In the data rows, zero lies at 4.5, halfway between 4 and 5.
Some points, each followed by its number:
[2, 2, 6, 6, 0, 4, 4, 6, 8, 2, 7, 4, 2, 3, 9, 4] 0
[9, 1, 6, 2, 5, 1, 3, 3, 6, 4, 4, 6, 3, 5, 6, 4] 1
[3, 6, 4, 4, 5, 6, 6, 4, 4, 5, 8, 4, 5, 4, 3, 4] 2
[6, 2, 2, 5, 5, 3, 2, 4, 5, 4, 3, 5, 4, 6, 6, 4] 3
[1, 5, 5, 5, 4, 6, 9, 5, 5, 4, 5, 5, 4, 5, 5, 4] 4
[9, 4, 4, 7, 7, 6, 3, 4, 2, 4, 1, 4, 6, 6, 3, 3] 5
[1, 7, 3, 5, 5, 7, 6, 5, 3, 5, 4, 6, 5, 5, 6, 3] 6
[6, 5, 5, 3, 6, 4, 4, 4, 5, 4, 4, 5, 5, 5, 4, 4] 7
[1, 0, 7, 6, 5, 4, 4, 5, 8, 4, 6, 4, 1, 6, 9, 3] 8
[2, 7, 6, 5, 4, 7, 6, 5, 5, 5, 3, 6, 5, 5, 3, 6] 9
[4, 9, 1, 5, 7, 3, 9, 3, 1, 6, 3, 3, 6, 3, 1, 3] 10
[0, 9, 3, 7, 4, 5, 6, 6, 1, 4, 5, 2, 5, 4, 4, 5] 11
[4, 3, 6, 4, 4, 5, 3, 6, 4, 4, 4, 4, 5, 5, 5, 5] 12
[0, 5, 5, 9, 2, 7, 5, 5, 6, 3, 6, 6, 2, 6, 6, 4] 13
[9, 3, 5, 2, 6, 3, 2, 3, 6, 4, 2, 6, 5, 5, 4, 4] 14
[0, 7, 3, 6, 4, 7, 6, 4, 4, 5, 5, 6, 5, 5, 4, 4] 15
[9, 2, 5, 4, 4, 2, 4, 3, 4, 4, 4, 4, 5, 4, 5, 5] 16
[9, 1, 7, 3, 4, 0, 1, 4, 8, 4, 6, 7, 1, 4, 8, 6] 17
[0, 5, 5, 6, 4, 5, 5, 4, 6, 4, 6, 5, 2, 6, 7, 5] 18
[4, 5, 6, 4, 5, 4, 3, 5, 5, 4, 4, 5, 5, 5, 6, 4] 19
[7, 3, 5, 4, 2, 3, 5, 5, 5, 3, 4, 5, 4, 3, 7, 5] 20
[9, 1, 4, 4, 4, 2, 2, 3, 5, 1, 7, 5, 5, 3, 6, 8] 21
[8, 5, 5, 0, 7, 4, 4, 4, 5, 4, 2, 4, 6, 5, 2, 4] 22
Which two points above are nearest to each new point by angle, seen from the average point of the numbered points? Their numbers follow each, nearest first.
[3, 5, 6, 3, 4, 6, 4, 5, 5, 5, 4, 4, 1, 4, 5, 4] 18 9
[1, 6, 6, 5, 5, 5, 3, 4, 7, 4, 5, 5, 4, 6, 6, 4] 18 13
[7, 4, 4, 3, 5, 5, 5, 3, 4, 5, 3, 4, 5, 4, 3, 2] 22 7
[8, 6, 3, 5, 4, 5, 6, 4, 0, 4, 4, 7, 7, 3, 2, 4] 10 5
[1, 2, 5, 4, 6, 5, 5, 5, 7, 5, 5, 4, 3, 6, 4, 2] 8 18
[0, 3, 5, 9, 3, 6, 5, 4, 7, 4, 9, 5, 2, 6, 5, 3] 13 18
[9, 3, 5, 7, 6, 4, 3, 4, 2, 4, 2, 4, 7, 6, 3, 4] 5 16
[3, 8, 7, 3, 5, 6, 5, 7, 1, 4, 0, 7, 6, 5, 2, 5] 9 6
[8, 4, 4, 3, 5, 3, 5, 4, 6, 5, 5, 4, 9, 2, 4, 7] 16 21
[2, 4, 5, 9, 4, 6, 2, 6, 4, 4, 3, 5, 5, 5, 4, 5] 13 12
[4, 2, 6, 6, 4, 4, 2, 5, 5, 4, 4, 7, 4, 6, 6, 4] 8 3
[4, 3, 6, 3, 3, 3, 3, 6, 6, 4, 5, 6, 3, 4, 7, 5] 17 0
[8, 7, 0, 4, 6, 6, 8, 0, 3, 7, 5, 0, 7, 2, 1, 3] 10 2
[3, 6, 6, 4, 4, 5, 4, 6, 2, 5, 2, 8, 4, 4, 3, 5] 9 6
[6, 8, 5, 3, 5, 5, 5, 6, 2, 5, 3, 6, 5, 2, 1, 6] 10 9
[3, 2, 5, 5, 5, 6, 3, 4, 7, 5, 5, 2, 5, 5, 7, 4] 8 0
[3, 5, 4, 4, 6, 5, 5, 4, 5, 5, 4, 4, 5, 8, 5, 3] 6 15
[7, 8, 3, 6, 2, 5, 7, 5, 0, 6, 3, 4, 6, 2, 2, 5] 10 11
[0, 4, 7, 4, 7, 6, 3, 4, 5, 6, 1, 7, 3, 7, 4, 9] 9 18
[2, 1, 6, 6, 4, 6, 3, 7, 4, 4, 3, 5, 5, 5, 6, 5] 12 8
[6, 4, 7, 0, 5, 4, 3, 4, 6, 5, 5, 5, 2, 5, 5, 4] 1 17
[4, 8, 2, 3, 5, 3, 8, 2, 4, 5, 5, 3, 5, 3, 3, 5] 10 2
[3, 5, 5, 4, 6, 5, 4, 5, 4, 5, 2, 5, 5, 6, 4, 4] 9 6
[1, 4, 5, 3, 4, 5, 4, 6, 6, 4, 4, 5, 3, 5, 5, 5] 18 8
[6, 3, 4, 4, 4, 3, 4, 4, 6, 4, 6, 3, 5, 3, 6, 5] 21 16
[7, 8, 2, 4, 5, 4, 5, 6, 4, 4, 5, 4, 6, 4, 4, 5] 10 7
[7, 7, 1, 4, 5, 5, 9, 3, 3, 7, 7, 0, 6, 1, 2, 3] 10 2
[9, 3, 5, 3, 5, 2, 4, 3, 4, 5, 5, 4, 5, 5, 4, 5] 16 1
[7, 4, 9, 5, 4, 1, 1, 5, 6, 5, 5, 5, 3, 5, 7, 5] 17 1
[4, 7, 3, 5, 8, 6, 5, 3, 0, 6, 1, 3, 7, 4, 0, 4] 10 5
[8, 3, 3, 5, 3, 7, 5, 5, 1, 4, 5, 3, 7, 4, 4, 5] 5 16
[6, 4, 3, 6, 6, 5, 5, 3, 3, 5, 5, 3, 7, 3, 3, 4] 10 5
[2, 3, 4, 5, 6, 5, 4, 3, 6, 4, 5, 3, 5, 6, 6, 3] 8 18
[3, 4, 6, 6, 3, 6, 4, 4, 5, 4, 6, 1, 5, 4, 6, 4] 0 13
[6, 5, 3, 4, 2, 4, 6, 5, 4, 4, 6, 5, 4, 3, 5, 5] 20 2
[2, 5, 2, 0, 5, 5, 5, 4, 6, 5, 6, 1, 4, 5, 5, 5] 2 11
[9, 3, 2, 4, 4, 0, 5, 3, 3, 4, 5, 3, 6, 3, 2, 5] 16 21
[5, 1, 7, 7, 5, 3, 1, 4, 5, 4, 3, 5, 1, 6, 7, 4] 8 17
[0, 4, 5, 6, 4, 5, 4, 5, 4, 4, 4, 5, 5, 5, 5, 5] 15 13
[3, 5, 6, 4, 4, 5, 3, 6, 3, 5, 2, 8, 4, 5, 4, 5] 9 12
[4, 6, 4, 3, 7, 6, 6, 4, 4, 5, 3, 4, 6, 4, 3, 4] 10 22
[5, 3, 4, 5, 4, 4, 5, 4, 5, 4, 6, 4, 4, 4, 6, 4] 0 21
